In the data rows, the value 128 means zero.
Here are some rows, each followed by its group. Rows of different groups can look alike.
[136, 28, 111, 0, 103, 124, 133, 123, 116, 152, 222, 111, 126, 115, 114, 124, 85, 99, 151, 58, 119, 109, 84, 122, 182, 186, 62, 147] o
[146, 159, 86, 130, 154, 181, 89, 81, 188, 148, 187, 252, 146, 150, 103, 126, 180, 98, 159, 168, 153, 101, 91, 0, 96, 191, 49, 152] l
[100, 98, 176, 108, 121, 124, 172, 207, 95, 51, 122, 85, 112, 120, 134, 123, 95, 115, 111, 92, 136, 178, 130, 150, 157, 130, 122, 143] j
[120, 159, 92, 104, 160, 108, 96, 113, 151, 122, 115, 129, 103, 109, 136, 119, 84, 160, 142, 120, 96, 118, 128, 147, 102, 144, 137, 140] w
[193, 158, 112, 131, 137, 88, 141, 100, 97, 174, 122, 111, 162, 90, 144, 121, 129, 177, 104, 105, 133, 79, 136, 147, 180, 127, 147, 148] d
[147, 68, 142, 97, 142, 146, 131, 108, 115, 145, 192, 125, 147, 166, 116, 123, 106, 118, 153, 78, 160, 103, 110, 127, 208, 143, 73, 103] e
[83, 105, 177, 95, 125, 135, 173, 166, 105, 87, 116, 83, 94, 160, 160, 118, 78, 141, 109, 81, 120, 145, 126, 162, 180, 86, 165, 73] e
[140, 170, 113, 201, 164, 85, 94, 105, 145, 155, 109, 132, 174, 118, 136, 103, 171, 132, 153, 153, 109, 86, 144, 140, 96, 63, 143, 100] r
[102, 95, 188, 112, 94, 127, 180, 186, 87, 97, 162, 91, 82, 143, 173, 115, 109, 150, 113, 80, 133, 152, 127, 142, 175, 122, 170, 125] w
[125, 150, 119, 142, 154, 107, 82, 108, 156, 127, 92, 152, 129, 100, 109, 114, 122, 126, 114, 178, 75, 107, 164, 135, 90, 119, 132, 143] e
[185, 118, 126, 143, 88, 103, 177, 128, 81, 151, 161, 113, 151, 92, 132, 166, 125, 128, 84, 121, 210, 108, 133, 145, 161, 127, 134, 142] e
[85, 110, 122, 118, 112, 147, 123, 131, 128, 61, 101, 125, 64, 130, 86, 174, 70, 72, 124, 144, 98, 171, 147, 140, 100, 120, 135, 134] j
[130, 82, 162, 120, 81, 189, 140, 156, 117, 115, 136, 129, 112, 156, 105, 148, 128, 126, 103, 116, 134, 182, 133, 118, 105, 145, 110, 168] w
[185, 154, 119, 118, 148, 103, 131, 111, 115, 170, 139, 111, 192, 94, 140, 100, 116, 195, 128, 95, 132, 90, 125, 134, 182, 133, 132, 115] d
[135, 136, 80, 117, 155, 138, 103, 66, 178, 160, 204, 194, 127, 159, 136, 102, 154, 116, 208, 121, 185, 108, 23, 60, 119, 174, 81, 146] r
[148, 137, 122, 165, 116, 138, 150, 132, 113, 135, 113, 132, 122, 121, 139, 137, 194, 151, 103, 153, 157, 129, 119, 138, 113, 127, 141, 161] h
[107, 151, 125, 129, 141, 139, 123, 106, 105, 89, 105, 124, 135, 128, 107, 132, 128, 107, 115, 141, 122, 153, 148, 135, 103, 112, 128, 142] j
[133, 160, 144, 187, 149, 130, 104, 108, 144, 133, 113, 122, 142, 193, 106, 125, 141, 115, 142, 178, 74, 104, 138, 134, 119, 92, 146, 57] o
[94, 135, 120, 122, 136, 151, 137, 134, 115, 88, 107, 123, 69, 103, 141, 143, 126, 111, 121, 134, 122, 181, 136, 146, 108, 124, 137, 129] s
[141, 147, 74, 112, 154, 179, 67, 104, 199, 145, 174, 213, 130, 167, 116, 130, 133, 101, 172, 127, 124, 104, 74, 46, 113, 183, 69, 136] l
[67, 119, 133, 129, 114, 162, 122, 117, 121, 56, 96, 129, 68, 141, 78, 179, 91, 76, 107, 146, 117, 181, 155, 133, 110, 109, 124, 130] j
[116, 163, 124, 143, 162, 94, 94, 102, 121, 131, 75, 121, 139, 110, 120, 147, 121, 149, 108, 180, 78, 117, 168, 156, 112, 108, 152, 152] r
[139, 97, 136, 137, 97, 164, 160, 123, 120, 110, 134, 126, 113, 163, 92, 189, 123, 118, 116, 127, 166, 164, 136, 115, 125, 133, 108, 136] j
[114, 77, 151, 132, 43, 133, 126, 160, 133, 126, 115, 126, 134, 127, 148, 117, 131, 111, 128, 116, 132, 126, 121, 128, 113, 129, 140, 135] o
[124, 146, 90, 100, 152, 106, 91, 81, 165, 128, 172, 165, 118, 121, 124, 128, 126, 98, 174, 147, 156, 118, 82, 92, 110, 172, 117, 133] e
[147, 98, 185, 134, 44, 146, 141, 135, 112, 149, 111, 129, 142, 142, 126, 197, 126, 132, 109, 135, 130, 153, 147, 138, 126, 113, 129, 131] o
[152, 147, 127, 119, 91, 105, 141, 183, 109, 105, 98, 111, 97, 95, 141, 165, 119, 121, 75, 103, 139, 159, 132, 132, 133, 133, 178, 143] e
[126, 76, 125, 108, 147, 186, 130, 105, 165, 144, 173, 122, 137, 217, 109, 126, 122, 122, 164, 103, 143, 118, 112, 120, 172, 141, 63, 92] j
[143, 126, 156, 128, 98, 127, 148, 139, 108, 157, 118, 117, 134, 151, 127, 160, 100, 110, 113, 114, 115, 109, 138, 137, 121, 112, 137, 133] o
[140, 79, 185, 132, 86, 175, 128, 132, 123, 142, 156, 117, 146, 175, 80, 151, 123, 126, 116, 133, 165, 151, 141, 122, 127, 133, 71, 149] w
[148, 160, 135, 181, 125, 105, 135, 112, 131, 146, 108, 116, 158, 125, 118, 124, 136, 133, 120, 171, 127, 106, 187, 131, 116, 36, 117, 117] r
[135, 143, 85, 123, 141, 156, 63, 112, 202, 139, 183, 211, 138, 159, 113, 116, 136, 121, 176, 129, 129, 102, 68, 45, 107, 182, 58, 141] l
[159, 106, 174, 117, 77, 136, 178, 142, 94, 133, 115, 117, 154, 130, 125, 175, 102, 122, 98, 114, 147, 118, 140, 134, 131, 137, 127, 135] o
[140, 153, 90, 101, 179, 83, 124, 106, 131, 152, 163, 120, 153, 90, 195, 64, 116, 110, 143, 94, 115, 80, 88, 135, 106, 175, 147, 144] s
[135, 118, 136, 134, 85, 117, 160, 149, 109, 99, 83, 103, 114, 109, 106, 200, 115, 107, 66, 156, 137, 157, 197, 146, 107, 85, 145, 164] e
[145, 100, 179, 128, 88, 150, 119, 157, 133, 130, 125, 118, 135, 157, 67, 160, 134, 125, 119, 165, 138, 160, 136, 127, 126, 117, 74, 138] w
[148, 120, 137, 147, 29, 131, 140, 176, 113, 139, 105, 130, 136, 115, 139, 118, 156, 154, 114, 126, 144, 124, 137, 140, 113, 131, 144, 153] o
[82, 148, 127, 90, 167, 102, 128, 190, 117, 102, 107, 127, 117, 89, 134, 110, 104, 97, 113, 118, 110, 125, 146, 147, 106, 124, 140, 137] l
[90, 93, 152, 141, 98, 227, 110, 126, 154, 105, 105, 142, 98, 201, 93, 153, 159, 116, 118, 171, 115, 203, 129, 122, 95, 125, 106, 138] w
[133, 98, 160, 122, 69, 138, 165, 141, 100, 136, 123, 118, 144, 138, 119, 181, 105, 118, 99, 127, 153, 119, 138, 140, 137, 122, 142, 140] o
[147, 147, 127, 118, 150, 109, 126, 112, 170, 120, 178, 152, 135, 123, 92, 140, 96, 90, 205, 137, 125, 109, 69, 80, 115, 134, 96, 155] r
[121, 108, 178, 139, 116, 138, 103, 177, 148, 110, 117, 124, 127, 144, 97, 124, 142, 135, 139, 167, 112, 159, 131, 132, 117, 120, 113, 137] w
[115, 92, 164, 138, 102, 200, 129, 138, 133, 111, 118, 123, 97, 176, 93, 146, 131, 107, 123, 137, 124, 192, 136, 143, 105, 130, 104, 145] w
[150, 153, 149, 154, 118, 90, 95, 99, 157, 142, 120, 142, 163, 96, 75, 174, 124, 118, 152, 157, 65, 123, 140, 120, 138, 85, 114, 91] h
[187, 114, 140, 148, 125, 159, 139, 99, 127, 198, 124, 117, 194, 187, 179, 79, 163, 176, 160, 97, 133, 113, 90, 135, 172, 129, 132, 50] w
[126, 155, 119, 182, 140, 119, 104, 110, 130, 140, 100, 113, 143, 119, 79, 121, 145, 113, 130, 187, 65, 109, 156, 138, 122, 100, 108, 91] s
[135, 134, 166, 165, 130, 112, 122, 129, 122, 166, 128, 125, 180, 142, 163, 109, 160, 164, 133, 130, 112, 97, 150, 144, 166, 88, 128, 16] o
[56, 83, 174, 105, 133, 119, 169, 213, 109, 64, 115, 78, 53, 118, 183, 107, 89, 134, 125, 62, 118, 183, 136, 164, 185, 120, 163, 123] h
[118, 114, 158, 126, 125, 114, 177, 192, 102, 62, 112, 87, 100, 122, 128, 117, 105, 116, 107, 107, 131, 180, 142, 149, 162, 113, 159, 125] j
[162, 74, 141, 73, 104, 130, 160, 130, 97, 142, 133, 103, 146, 113, 118, 179, 83, 116, 123, 87, 163, 114, 144, 137, 186, 148, 101, 118] e
[77, 163, 121, 137, 148, 100, 109, 125, 136, 116, 64, 122, 101, 99, 113, 138, 98, 92, 106, 195, 70, 128, 156, 142, 78, 107, 147, 171] e
[149, 124, 68, 106, 165, 151, 77, 82, 195, 140, 217, 201, 116, 164, 105, 121, 123, 90, 184, 147, 173, 113, 48, 47, 97, 197, 74, 149] e
[159, 100, 149, 119, 113, 128, 148, 141, 120, 139, 153, 121, 142, 150, 168, 116, 138, 153, 143, 69, 166, 124, 103, 139, 201, 138, 114, 81] e
[80, 104, 187, 113, 98, 129, 161, 186, 102, 86, 144, 91, 79, 150, 168, 117, 119, 135, 107, 87, 131, 173, 135, 145, 178, 127, 178, 135] w
[145, 149, 76, 136, 157, 146, 49, 74, 199, 180, 161, 205, 139, 169, 127, 84, 209, 120, 197, 157, 134, 107, 60, 73, 95, 167, 88, 94] h
[47, 116, 124, 147, 141, 177, 82, 122, 169, 119, 109, 127, 107, 201, 128, 115, 140, 123, 150, 146, 122, 148, 118, 131, 116, 131, 138, 122] j
[80, 118, 135, 110, 125, 157, 136, 137, 105, 70, 128, 118, 70, 113, 115, 136, 122, 122, 120, 120, 129, 192, 143, 149, 123, 129, 129, 126] s
[156, 162, 110, 103, 169, 63, 131, 94, 127, 154, 134, 123, 155, 95, 153, 102, 72, 142, 144, 81, 127, 83, 123, 131, 161, 148, 113, 140] s
[173, 71, 129, 67, 96, 142, 182, 129, 99, 142, 136, 114, 118, 107, 124, 162, 77, 116, 121, 81, 170, 129, 143, 127, 180, 155, 114, 149] e
[137, 57, 123, 51, 80, 118, 128, 123, 119, 143, 198, 124, 137, 110, 132, 109, 108, 116, 146, 43, 142, 110, 90, 125, 208, 166, 82, 140] o
[127, 107, 140, 127, 118, 108, 137, 137, 110, 145, 154, 125, 141, 121, 131, 132, 134, 133, 124, 131, 155, 118, 141, 144, 165, 133, 131, 153] e
[135, 151, 179, 180, 121, 130, 154, 151, 109, 127, 94, 106, 125, 169, 136, 144, 164, 150, 96, 199, 115, 134, 176, 171, 107, 11, 160, 124] r
[91, 148, 146, 162, 145, 118, 84, 127, 136, 140, 114, 116, 128, 135, 73, 109, 146, 166, 129, 161, 93, 125, 159, 132, 118, 75, 99, 97] l
[187, 157, 117, 124, 145, 93, 138, 104, 111, 174, 137, 124, 182, 96, 137, 102, 117, 196, 136, 103, 133, 85, 120, 131, 168, 144, 132, 96] d
[154, 155, 111, 137, 112, 135, 141, 129, 121, 127, 106, 128, 124, 100, 121, 121, 176, 132, 102, 122, 161, 130, 133, 135, 87, 136, 143, 154] h
[131, 150, 157, 192, 112, 148, 150, 133, 110, 135, 88, 108, 146, 163, 114, 149, 161, 141, 111, 195, 106, 136, 182, 156, 123, 29, 151, 122] r
[115, 168, 97, 151, 162, 99, 114, 118, 127, 146, 100, 143, 127, 109, 178, 72, 168, 141, 135, 141, 129, 101, 109, 122, 87, 152, 163, 166] h
[139, 150, 110, 135, 153, 87, 140, 122, 133, 161, 109, 125, 156, 101, 196, 69, 149, 146, 142, 91, 134, 83, 94, 135, 114, 135, 177, 137] d
[142, 142, 123, 125, 141, 98, 129, 105, 112, 161, 146, 104, 155, 104, 159, 83, 117, 150, 149, 76, 121, 79, 117, 143, 191, 120, 152, 78] d
[127, 146, 121, 104, 144, 129, 120, 123, 150, 133, 119, 120, 116, 110, 127, 130, 116, 134, 136, 127, 122, 110, 126, 143, 115, 139, 129, 146] w
[150, 169, 125, 167, 147, 93, 136, 113, 115, 158, 102, 106, 177, 96, 173, 89, 136, 156, 114, 128, 113, 93, 136, 160, 130, 116, 160, 91] l
[104, 119, 197, 147, 82, 137, 140, 199, 114, 97, 126, 95, 108, 138, 125, 134, 143, 155, 110, 135, 128, 167, 151, 150, 154, 94, 164, 122] w
[150, 150, 138, 196, 136, 98, 137, 121, 114, 190, 103, 126, 203, 114, 139, 121, 177, 194, 121, 141, 125, 98, 135, 138, 134, 106, 145, 53] l
[131, 102, 134, 131, 63, 120, 142, 170, 116, 118, 101, 127, 111, 108, 157, 116, 122, 128, 109, 131, 120, 135, 132, 149, 108, 125, 166, 151] o
[98, 154, 137, 188, 147, 137, 93, 92, 157, 145, 130, 119, 136, 142, 101, 118, 197, 196, 131, 170, 113, 127, 146, 137, 97, 98, 107, 90] l
[143, 148, 106, 131, 131, 134, 110, 122, 131, 135, 104, 129, 118, 113, 126, 129, 121, 178, 134, 123, 104, 127, 125, 141, 97, 141, 145, 137] w
[127, 156, 106, 102, 171, 74, 143, 123, 110, 121, 69, 116, 112, 70, 173, 80, 101, 121, 108, 127, 125, 104, 133, 133, 82, 155, 199, 190] e
[137, 108, 109, 131, 96, 161, 159, 130, 107, 119, 130, 127, 96, 168, 79, 178, 126, 112, 107, 143, 167, 162, 146, 112, 110, 130, 120, 156] j
[128, 149, 150, 153, 136, 110, 92, 101, 161, 142, 108, 118, 144, 108, 20, 183, 129, 103, 138, 178, 57, 105, 159, 141, 112, 73, 78, 94] h
[154, 106, 129, 116, 41, 114, 149, 140, 125, 142, 125, 123, 139, 117, 123, 144, 130, 123, 127, 101, 139, 132, 130, 142, 155, 139, 93, 112] o
[114, 176, 85, 125, 148, 97, 110, 113, 136, 143, 102, 128, 138, 87, 120, 102, 117, 98, 130, 125, 125, 107, 126, 135, 83, 146, 135, 131] h
[94, 158, 143, 134, 158, 104, 75, 111, 134, 132, 93, 108, 144, 111, 48, 116, 103, 111, 125, 145, 31, 118, 177, 159, 115, 65, 80, 68] l
[139, 111, 91, 97, 161, 102, 128, 99, 127, 137, 164, 118, 133, 100, 143, 115, 90, 86, 152, 105, 124, 95, 107, 137, 106, 163, 113, 122] s
[149, 88, 125, 104, 31, 136, 146, 141, 126, 143, 165, 117, 138, 120, 131, 142, 120, 103, 118, 100, 153, 128, 126, 117, 173, 147, 103, 125] o
[178, 163, 120, 161, 154, 43, 117, 117, 112, 143, 105, 115, 168, 59, 139, 118, 123, 142, 110, 130, 121, 89, 128, 147, 129, 117, 171, 123] s
[141, 149, 133, 179, 150, 110, 125, 113, 117, 166, 96, 120, 183, 116, 158, 111, 148, 186, 126, 133, 110, 102, 146, 143, 120, 106, 140, 68] l
[133, 144, 46, 107, 151, 105, 96, 93, 160, 165, 198, 182, 130, 119, 123, 97, 143, 105, 153, 135, 202, 91, 63, 74, 113, 208, 118, 133] e
[139, 153, 116, 154, 154, 126, 96, 108, 133, 129, 103, 129, 133, 133, 95, 124, 153, 121, 138, 178, 71, 110, 153, 140, 119, 94, 123, 106] r
[143, 128, 167, 171, 128, 114, 130, 121, 122, 171, 115, 118, 169, 155, 153, 99, 171, 169, 137, 124, 120, 105, 143, 143, 168, 95, 147, 0] o
[149, 120, 114, 93, 117, 133, 178, 120, 96, 113, 128, 123, 111, 157, 80, 153, 104, 105, 110, 136, 155, 160, 146, 115, 118, 151, 109, 178] j
Which 4 groups are nearest to each row below, nearest first, going by the average distance to the group's rows?
[79, 108, 159, 118, 108, 161, 166, 161, 113, 74, 108, 120, 78, 135, 93, 197, 110, 108, 85, 145, 125, 172, 169, 157, 105, 114, 137, 136] >> j w o s
[148, 156, 85, 124, 150, 177, 93, 99, 189, 144, 176, 247, 136, 138, 108, 135, 173, 111, 152, 153, 143, 107, 77, 0, 92, 178, 53, 151] >> l h r e
[152, 168, 112, 186, 158, 83, 107, 98, 146, 154, 97, 121, 164, 126, 122, 107, 159, 124, 140, 137, 122, 86, 135, 144, 110, 61, 144, 98] >> r d s l
[149, 151, 113, 107, 139, 103, 130, 112, 122, 143, 161, 121, 134, 119, 128, 116, 125, 122, 138, 86, 152, 109, 112, 106, 148, 176, 119, 126] >> d s e o
[140, 149, 125, 122, 144, 88, 133, 120, 126, 156, 116, 109, 151, 89, 148, 80, 121, 140, 119, 82, 106, 103, 125, 145, 147, 105, 143, 103] >> d s o h
[91, 171, 125, 173, 146, 117, 81, 102, 171, 140, 89, 168, 136, 108, 107, 116, 165, 104, 118, 203, 90, 107, 144, 131, 65, 123, 146, 136] >> r h l s
Which 5 groups are nearest to each row below, nearest first, going by the average distance to the group's rows?
[153, 95, 131, 128, 61, 136, 192, 120, 103, 151, 155, 116, 149, 106, 130, 155, 130, 153, 114, 89, 193, 116, 131, 140, 164, 138, 127, 132] >> o d e w j
[143, 67, 121, 56, 69, 125, 119, 123, 121, 145, 173, 119, 143, 109, 136, 104, 91, 113, 150, 55, 119, 107, 120, 136, 187, 160, 85, 113] >> o d e s w
[103, 156, 99, 104, 164, 90, 133, 132, 118, 111, 63, 123, 111, 73, 159, 91, 98, 104, 114, 117, 118, 106, 137, 145, 86, 146, 199, 206] >> s d h e j
[165, 151, 112, 111, 149, 103, 137, 110, 115, 157, 150, 128, 146, 106, 136, 118, 106, 114, 131, 112, 144, 95, 118, 129, 131, 165, 118, 132] >> d s e o h
[124, 122, 151, 92, 132, 118, 134, 148, 116, 94, 137, 121, 123, 124, 93, 148, 100, 103, 121, 146, 116, 144, 146, 135, 139, 124, 115, 117] >> j w s o e
[135, 160, 120, 162, 147, 98, 119, 118, 117, 146, 110, 109, 140, 97, 152, 111, 182, 145, 112, 138, 113, 105, 138, 136, 122, 116, 150, 117] >> d s r h l
[195, 180, 112, 187, 152, 84, 142, 108, 114, 183, 115, 109, 179, 100, 167, 108, 154, 146, 136, 98, 151, 68, 133, 133, 121, 91, 160, 134] >> d s r h l
[141, 109, 144, 142, 81, 160, 173, 142, 93, 110, 107, 117, 108, 137, 71, 227, 128, 117, 64, 169, 170, 161, 183, 136, 130, 105, 112, 159] >> j w o e r
[47, 107, 147, 110, 102, 178, 132, 163, 114, 64, 109, 133, 62, 131, 112, 175, 111, 102, 116, 133, 126, 199, 147, 138, 108, 121, 143, 146] >> j w s o e
[139, 166, 89, 123, 168, 105, 83, 87, 162, 161, 127, 146, 162, 131, 195, 73, 176, 164, 149, 110, 128, 85, 114, 106, 133, 160, 126, 117] >> d s l h r
[94, 156, 105, 163, 153, 135, 76, 113, 190, 145, 115, 171, 130, 144, 133, 121, 162, 121, 135, 152, 90, 121, 126, 118, 94, 121, 141, 135] >> r h l s w
Which 5 groups are nearest to each row below, nearest first, going by the distance to the centre of the group?
[120, 145, 152, 176, 138, 109, 131, 113, 123, 150, 114, 117, 156, 136, 127, 116, 140, 120, 137, 155, 121, 114, 161, 134, 110, 38, 114, 83] >> r l h s o
Which 4 groups are nearest to each row below, nearest first, going by the distance to the group's nearest row?
[117, 127, 169, 128, 79, 180, 176, 191, 117, 107, 132, 157, 109, 115, 141, 150, 121, 138, 92, 120, 140, 163, 134, 89, 129, 136, 156, 147] >> w o e j
[83, 152, 100, 99, 155, 86, 139, 138, 116, 108, 72, 113, 85, 70, 159, 80, 89, 105, 117, 132, 114, 116, 120, 140, 83, 132, 188, 214] >> e l h w
Which 4 groups are nearest to each row below, nearest first, going by the distance to the centre of the group?
[146, 158, 53, 129, 176, 104, 61, 79, 184, 142, 137, 186, 132, 107, 124, 105, 144, 101, 149, 181, 121, 106, 89, 69, 78, 170, 131, 141] >> l h s r
[132, 168, 126, 133, 161, 104, 121, 112, 122, 139, 118, 118, 148, 106, 128, 108, 120, 123, 149, 135, 65, 100, 133, 153, 115, 115, 119, 70] >> s l h r
[104, 133, 140, 66, 145, 93, 129, 168, 120, 78, 138, 112, 87, 105, 132, 125, 73, 118, 137, 106, 99, 155, 104, 136, 132, 128, 174, 152] >> s e j w
Which 5 groups are nearest to each row below, nearest first, going by the distance to the group's nearest row?
[134, 149, 53, 136, 144, 139, 59, 75, 201, 173, 159, 201, 139, 153, 116, 103, 194, 113, 179, 165, 141, 105, 59, 66, 101, 181, 92, 147] >> h l r e w
[136, 156, 58, 97, 162, 99, 53, 65, 225, 130, 154, 229, 148, 117, 126, 120, 146, 107, 208, 123, 127, 103, 37, 58, 116, 192, 115, 145] >> l e r h s
[47, 104, 128, 128, 147, 181, 92, 127, 162, 118, 130, 130, 107, 193, 134, 113, 116, 109, 152, 134, 136, 148, 105, 135, 113, 125, 134, 99] >> j w s o l
[108, 99, 186, 98, 126, 135, 165, 173, 109, 67, 122, 88, 120, 116, 124, 123, 103, 112, 135, 91, 130, 172, 128, 151, 173, 121, 137, 133] >> j w e s h
[138, 144, 139, 148, 133, 99, 119, 110, 153, 146, 115, 121, 144, 102, 44, 179, 107, 99, 131, 141, 60, 104, 153, 139, 118, 85, 89, 93] >> h s l r e
[123, 130, 157, 124, 140, 104, 169, 183, 90, 77, 110, 79, 118, 103, 164, 116, 105, 137, 115, 91, 129, 176, 142, 163, 153, 112, 184, 143] >> j w e h o
[162, 147, 158, 186, 117, 115, 140, 117, 120, 155, 104, 119, 137, 135, 106, 136, 137, 135, 112, 171, 116, 109, 185, 142, 122, 29, 117, 120] >> r s l o h
[147, 120, 111, 124, 72, 139, 187, 125, 97, 151, 137, 135, 134, 125, 130, 178, 140, 145, 82, 136, 213, 129, 133, 124, 106, 133, 131, 153] >> e o j h w
[140, 127, 135, 133, 58, 147, 182, 141, 92, 143, 135, 122, 125, 106, 131, 176, 124, 140, 91, 115, 211, 130, 136, 134, 135, 135, 147, 139] >> o e j h w
[62, 91, 177, 103, 101, 151, 155, 195, 110, 73, 122, 88, 69, 147, 127, 121, 101, 162, 107, 105, 122, 159, 132, 148, 186, 77, 171, 136] >> w e h j s
[98, 160, 88, 101, 163, 85, 127, 133, 118, 110, 60, 125, 87, 70, 164, 106, 90, 101, 96, 128, 116, 113, 132, 139, 80, 157, 195, 238] >> e l h w r
[161, 47, 116, 119, 93, 130, 186, 123, 116, 147, 186, 120, 134, 118, 119, 179, 117, 129, 125, 128, 188, 129, 144, 126, 169, 125, 78, 145] >> e o j w h
